Rows are one point carried round by a steady rotation, each followed by how many steps it has turned.
The counts run from 0 to 142.
[ 20  13  10   2  -3  -9 -11  10  19  14  14  19 -17  21 -11  -1  -6  -1
   3   9  15  10   1   0  -9  -5 -13  40  11  -1  -1   7   6   5   2] => 26
[ 13   5  24 -15  -9 -23  -9  -2  13  10   8  13  -6  15  -2 -15  -8   5
   7  27  18   2  -2  13 -11  -3  -8  26  14 -11   9  -5  -7  -3  10] => 10
[ 27   8   0  -1  15   5 -26   3  18  15 -10  14  -5  -1   4 -25 -20  -5
 -13  17  16  21  12  -2 -13  10  -3  18  11   0   1   4 -11   9   7] => 113
[  8  -2  14 -15  17 -12 -13  -6 -11  -9   8  16  17  23  -6 -12 -13   3
  -5  27  12  13   5  -4 -13  -1   4  23  18 -13   8  17  -9 -16   3] => 93
[ 22   6   9 -12  -9   3 -36  12   7  11  -7  13 -14   9 -11 -22  -1  12
  -6  11  16  -2  20   2  -2   9   7  21  12  -2   0   3  18  20   2] => 30
[ 10  -9   1 -21  15   2 -13  16   9   4  19  -6   4  20 -34  -3   9   6
   6  13  13   9   6  11  -2  -2  13   3   9  -3  26  17   4  15 -12] => 141
[ 14 -12   1 -18   9  -6 -14 -11  16   8  10  40   0  17 -11 -12 -16  -5
   7  16   8  14  -1   1 -10  17  -5  13  15  -8   5   7   4   7  10] => 16
[ 16  -3   8 -14  12  12 -13   6   1   9  19  23  13  21  -9   7  -6   2
 -14   6  11  17  -3 -10 -26  -7 -13  10   7  -9  -5 -15 -12  21 -12] => 73
[ 26   6  -3  -6   9  11 -13  32  16   6   2  10  -1  21  -5 -12   6  -8
 -22   4   4  19  -3   2  -9   1   7  16  13 -19   1  29   6   7  -2] => 37
[ 13   3   9   8  20   1 -15  25  11   9  14  -6 -10  14 -32  -5   3  -3
  -6  17  14   4   2   3  -9  -4 -13  25   3 -13   9  14  -1  12 -12] => 42
[ 11   7   8  -3  17 -16 -22  -1   0  -6  15  -1  -6  14   3  -9 -12  25
  -8  16  14   7   4  -1 -18  -8   9  13  19   5  17 -13 -24  18   9] => 82
[ 14   1  11 -17   6  12 -25  14  -6   9   7  13   7   4   1   2  -3   9
 -13   7  16  19   0  -3 -31 -11  -4  11  12 -12  -2 -24 -12  22  -8] => 72
[ 15   7  13 -28  15  -2  -6  -7 -11  -5   7   0   6  33 -10 -18 -14   3
  -9  -7  21 -13  10  -9 -20   6  -7  14  15  -6   1  -8  -6  -4   0] => 91
[  8 -17  14  -6  27  -7 -22  -1  -4   0   7  18  15  17  -5 -15 -13   2
  -8  19  13  -2   0  -6 -28   9  -5  12  15 -16  15  -1  -6   2   3] => 0
[ 24  -1  13  -7  -2   3 -15  18  15   2   7  -8 -10  18 -32 -20   4  12
  -9 -13  15   2  14  -8 -10   1  17  10 -13   1  -1   1   9  18 -20] => 137
[ 20  10   6  -3   7   5  -5  21   9   5  15 -11  -7  27 -36  -4   8  -5
  -7  11  22   8  10  -5  -3   1  -8  21  -3  -4   5  18   5   4 -20] => 43
[ 19   9   2 -10   8   6 -14  -3   9   6  19   3  -3  10 -20  -9  -6  21
   7  -1  22  19  10  -8  -9   2  16 -12  14  13  21 -12 -15  20 -13] => 65
[ 15  10   2  -9 -12  -4  -5  12  26   9  18  14 -13  32 -26  -1  -3   6
   1  13  11   8   4   1   6   1 -10  33   8  -7  -6  16  13   0   2] => 27
[ 13  26   1  -5  -4   2  -2   8  23   7   7  -1 -14  16 -17 -25 -14  19
   6   2  30  14   7  11  -1   1  -2  26  12  -1  -3   5  -1   1  15] => 117
[  2   7  10  -7  12   9   0   6  14   9  16  -2   7  17 -40  -9   2  13
  -1   6  30  19   7  -6  -8   6  -3  -4   5 -16  10  -8   1   2 -22] => 59
[ 10   8   3 -28 -10  17  -7   9   4   0   6  -2  11  24 -10 -10   1  25
  -5  -2  24  22   5   5 -14  -6  12 -12  19 -14   3 -19 -15  14  -5] => 70
[ 22   1  20  -4   6  -7 -22  12  -2  -8   0   9 -12   2 -26 -13   0  18
   0  10  16  18  11  10  -7  -5  23  17   2  -6   9  16  13  16 -17] => 46
[ 20  -3  -1 -13   5  17 -12  23  10   6   6  -2  14  17 -17  -8  10  -2
  -2  13  17  30  -5  10  -5  -3  10  -4   5 -17  13  18 -10  11 -14] => 53
[ 26   0 -15 -28  14   6  -7  -1  12   6  17   2 -13  35 -22 -11 -12  -9
  -5  -3   5   6  10  11  -1  13  -1  11  12   4   4  15   5  17   1] => 33
[ 14   2  -1 -34 -14   9   5  10  16   2  21   8  12  29 -13   5   4  19
  -5   5  17  20  -4   9  -7  -6   9  -9  15 -13   5  -8 -11   8  -8] => 69
[ 14   9  10   7  26  -4 -19  21   1   6   2  -2 -17   7 -25 -18  -3   5
  -7  15  20   9   7  11 -15  -8  -8  23   3 -20   4   8  -1  19  -5] => 41
[ 17  -4  -2 -26   0   7   0   0  25   4   2  21  11  25  -8 -13 -11  -7
 -10  19  13  12  14   3   1  16  -2   5  16 -14   3  24   9 -10   6] => 110
[ 31   9  25 -20 -19 -14 -20  -4   6   4  -4  13  -4  17   7 -12 -11  -1
  -2  27  17   5  -1   4 -11  -3  -2  28   4 -10  -3   6  -5  -2  -1] => 103
[ 17   0   7   1  -4   2 -21  22  18   0  14  -2   0  23 -37 -11   8  15
  -6   4  15  10   8  -5  -5   2  18   9 -14 -10  -2  14   3  13 -15] => 136
[ 17   8  15   0 -16   0 -26  25  23  12   0  14  -2   7  -5  -6  -1  11
  -6  23  16   9   4   1  -5  -1  -6  25   6  -4  -2   9  12  11   5] => 119
[ 17  -5  11 -11   2   2  -2  -1  16  -6  12  18   7   9 -25   9   1   9
  -9  23   9  26  15  -6 -12  -5  20  -2   3   0  11   5  -9  16 -27] => 63
[ 20  14   2 -12   5   3 -10   6  19  12  -9  13  -3   7  10 -14 -12  -4
 -18   9  19  17  15  -3 -13   5  -1  27  29 -10   5  12   4  -9  15] => 20
[ 30   7  15 -28  -9   0 -24 -12   4  11 -10  20  -5  19   0 -27 -12  -8
   3   5  20   3  11  -9  -9  13   3  15  10   4  -7  -8  -2   0  -1] => 14
[ 20  19   6   3   3  -6 -19   7  15  19   3  11 -25  10 -10 -17 -12   0
   0   3  19   9   6  -3 -12   2 -10  35  12   1   3  -1  -1  10   5] => 25
[ 20  -1  12 -21   0   3 -16  -8   6   3   8  15  -3  26 -17 -34 -15   1
  14   0  20  -1  -1   0 -10  26  -3  -3   4  -7  -9   0  -6   7   2] => 106
[ 22   6  -4 -12  -1  -1  -5   8  26   8  -6  20   0  12   3  -8  -8  -9
 -22  29   7  23  14   2 -10   3  -2  23  16 -18  -1  17  -5  -4  10] => 21
[ 22   6   7  -9  -5  -9 -15   4  12   6  30   0  10  42   0   6   4   9
 -11  11  11   1 -12 -11 -10  -8   2   8  18   6  13   3 -20   4  -1] => 84
[ 19  13 -14  -6   4   7  -8   4  33   8   4   4 -11  23 -16 -26 -12   2
  -8  11  15  12   9  -3  -5  19   2   7   2 -11 -14   6 -25  10  13] => 23
[ 22  21  -4   3   8   1 -19   6  21  16  -1   2 -19  15  -9 -27 -14   3
  -3   2  24   6   9  -2  -9   9  -5  20   4   1 -12  -5 -16  11  11] => 24
[ 29   6  -4 -13   5  11   0  26  21   1   0   2  -5  27 -16 -16  -3  -3
 -24  -8   6  13   3   2  -8  -1  12  11  -1 -19 -10  20   5   5  -7] => 38
